Each row is where one point has got to under a steady rotation. How many ticks took it there?
The counts run from 0 to 424.
[-22   2  45 -48  -9   6 -12  11  -8  -8  30 -12  25 -26   3  17   6  36
 -28 -21  -2  -6  -8 -15  16  17  -2 -39  15 -53   3 -37   9] : 287
[  4   6 -35 -19 -18  28  39 -17  42  23  23 -21 -10 -26 -16 -23 -11   0
  -1 -45  -3  22  39  20 -10  16 -27  -7  16 -17  34 -10  -1] : 149
[-18  -8 -29 -15 -22  -2  19 -15  20 -16  40 -14  46 -14   1 -30   0   6
 -14 -44   1  33  40  42  -6  11  -6  26  26 -28  22 -19 -19] : 295
[-35  -6   8 -41   6  11 -17 -27  -4  -2  33  11  17  38   3  27 -35   3
 -31  -7 -21  11  18   2  29  -2 -23  14 -23 -65  11  -7   2] : 262
[-28  19   7 -34  13  16  46  35  22 -15  34   1  10 -17 -14  -5  -7  31
  23  -9  13 -43   6 -28  -1   3 -25 -29  43  -8   7 -21  20] : 247
[-40  12  -7 -37 -17  22  31   4  25   7   0  22 -16  -9 -34  -2 -20   4
   4 -43 -19 -31  -7 -19  29  36 -43 -21  10 -15   7  20  -6] : 275
[-27 -12  -7 -48 -18 -24  14 -24  21 -27  53   9  36  29  28  17  -1  -9
 -14 -10 -21   1  14  31  52   3 -15  10   1 -45  17  -9  -8] : 53
[-22 -16  40 -28 -20   0  32  -8  15 -23  22  -3  16 -47  22  19   7  18
 -38 -16 -14 -10  -8 -16   5  44   0   7  36 -37 -17 -20   8] : 14
[-15  -4  -3 -34 -37  10   3 -52   3  -2  17 -42  14 -30   1   2   5   7
 -15 -38 -46  10  12   1  22  33 -16  17  23 -46 -16 -15 -14] : 293
[ -8 -39  -1 -28  25  25  32  -2  -1  10  26 -11  11  21 -26  10 -17  50
   3 -30  19 -26   3   4 -34  39  -9  25   1 -38  40   4  18] : 69
[-20 -35  12 -15  18   7  46  -6  -6 -12  33 -19  16  17 -11  -4  -5  38
  -5 -22  14 -14 -13   3 -40  29   0  51  33 -22   3 -30   7] : 162
[-38 -17  31 -34 -12  15   6  17 -18 -11  24 -34   9 -20 -30  20  14  43
  -5  -9  -3 -20 -10 -22  -8  45 -12 -33   9 -51  -8 -20  16] : 72
[-13  24 -20 -44 -29  10   2  -9  25  -3  38 -31  15 -12 -19 -26  -5   3
  22 -61 -25  25   7  14  31  -5 -27 -27  16 -34  -6 -13 -20] : 206
[-64 -15 -21 -20   1  13  34  14  -6 -10  28  21   8  32 -51 -10 -17  21
  23 -29   6 -26 -11  -4 -15  35 -37   8   6  -9  12  21  -3] : 337
[-49   8 -24 -15 -36  15  24   1  42   4   4   1   3 -31 -27  -6  15  -4
  -6 -24  -4   2  28   6  26  55 -35 -41  23 -22  11   9 -14] : 362
[-25 -49  19 -32  -2  15  12  -9 -17   1  17  -1  20  23   1  37 -12  38
 -31  -3  -2 -16  -2  -1 -10  41 -12  24 -14 -68  23   6  16] : 134
[ -6  16 -18 -41  15  11  61   4  40  -7  25   2  -8  -2 -11 -17 -30  18
  34 -45 -10 -38   2  -6   8  -9 -23  23  31   5  20  -7  10] : 184
[-24 -16  40 -49   4   1  43   7  37 -25  11  -6 -11 -22   4  15   7  22
  -5  -4   6 -45  -5 -13   8  52  -7 -19  35 -14  10 -23  25] : 159
[-21   8 -21 -65 -16  -6  25 -22  46 -14  37 -11 -11  20   5  -3  -8 -13
  23 -22 -28  -7   1   7  55   7 -34  -4   6 -22   3  -6 -11] : 118
[-36   3  -8 -42 -15  20 -15 -18 -12   0  39 -26  14  11 -11   8  -4   4
 -19  16 -27  22  25  -6  24  13 -38 -27 -13 -59  -5 -18   1] : 112
[-21 -10 -38 -45 -14  18  48 -19  27   2  28 -24 -17  18 -15  -4  10  -1
  36 -12 -32 -26  -3 -10  23  32 -40  -6   9 -16   1  12   1] : 333
[-27 -12 -27 -41   8  10  16 -40  23   4  52 -20  -9  39  -5   7 -14 -21
 -13   8 -10  30  34  25  14  18 -35   9  -3 -48  14 -11  -3] : 175
[-17  -4 -16 -28 -29  13  19 -40  34   8  41 -15  -3  -6  -5 -10  12 -28
 -37 -23  -5  50  19  25  16  36 -29  -7   8 -38 -19 -13 -13] : 83
[ 22 -15  10 -39 -25  40  25 -12  -6  26  25 -25   7 -27   0  15 -18  42
 -27 -24 -15  -1  -5 -17 -25  24  -9  17 -13 -59   4  -3  20] : 346
[-14  -8  19 -14 -24  25  30 -20   1 -14  10 -16  28 -51   5  10 -10  27
 -38 -32 -30  -6  12 -18 -16  34  -8  34  27 -43 -18 -24   8] : 15
[-16  30 -14 -44  13  21  35  18  48   3  38  -3  -6  -9  -2 -10 -13  -1
  18 -13  -5  -2  39  -4  25  -6 -30 -46  19 -14  19 -32  10] : 392
[-66  -5 -42 -17 -30   7  13   5  12  -1  21  26   6  18 -36 -16  -2 -12
  -2 -33 -15  -5  22  12  21  36 -38 -22  -5 -26  15  23 -21] : 59
[-39  -9 -42 -32  14   0  29 -33  20  -9  25 -14   2  39 -17   0  -5  -2
  23  -6 -20  -9  42  16   5  17 -25  22  15 -19  44  -7  -4] : 29
[  2   4  15 -55 -18  27 -15  -6  -9  10  49 -44   6  -4  -9  -3   6  20
  -8 -36 -19  23  -4   3  10  -1 -20 -28  -8 -63 -10 -28   5] : 351
[-28  -6 -41 -37 -36  -6  20   6  28 -15  41 -13  23  -1  -3  -3  25   0
  15  -2 -18  -1  22   7  38  32 -35 -37  15 -30  12  10  -8] : 269
[-17   1 -40 -25 -11  13  57  37  33  -9  40  -5  18  -9  -8 -18   8  29
  34 -17  -1 -26  22  -2 -13  18 -24  -5  34  -7  31   4   4] : 335
[ 14  -5  -9 -46 -31  23   2 -24  -2   8  38 -52  21  -5   7  -2 -10  41
  -4 -28 -40  17  18   1   2   1  -6  22   2 -62   7 -16  12] : 201
[  1 -23  14 -57 -24   5  16  -3  -1  -4  58 -49  20  -8  13  12  16  36
 -14 -16   4   9 -20  -2  -1  27  -7  -7   5 -60 -17 -20  23] : 136
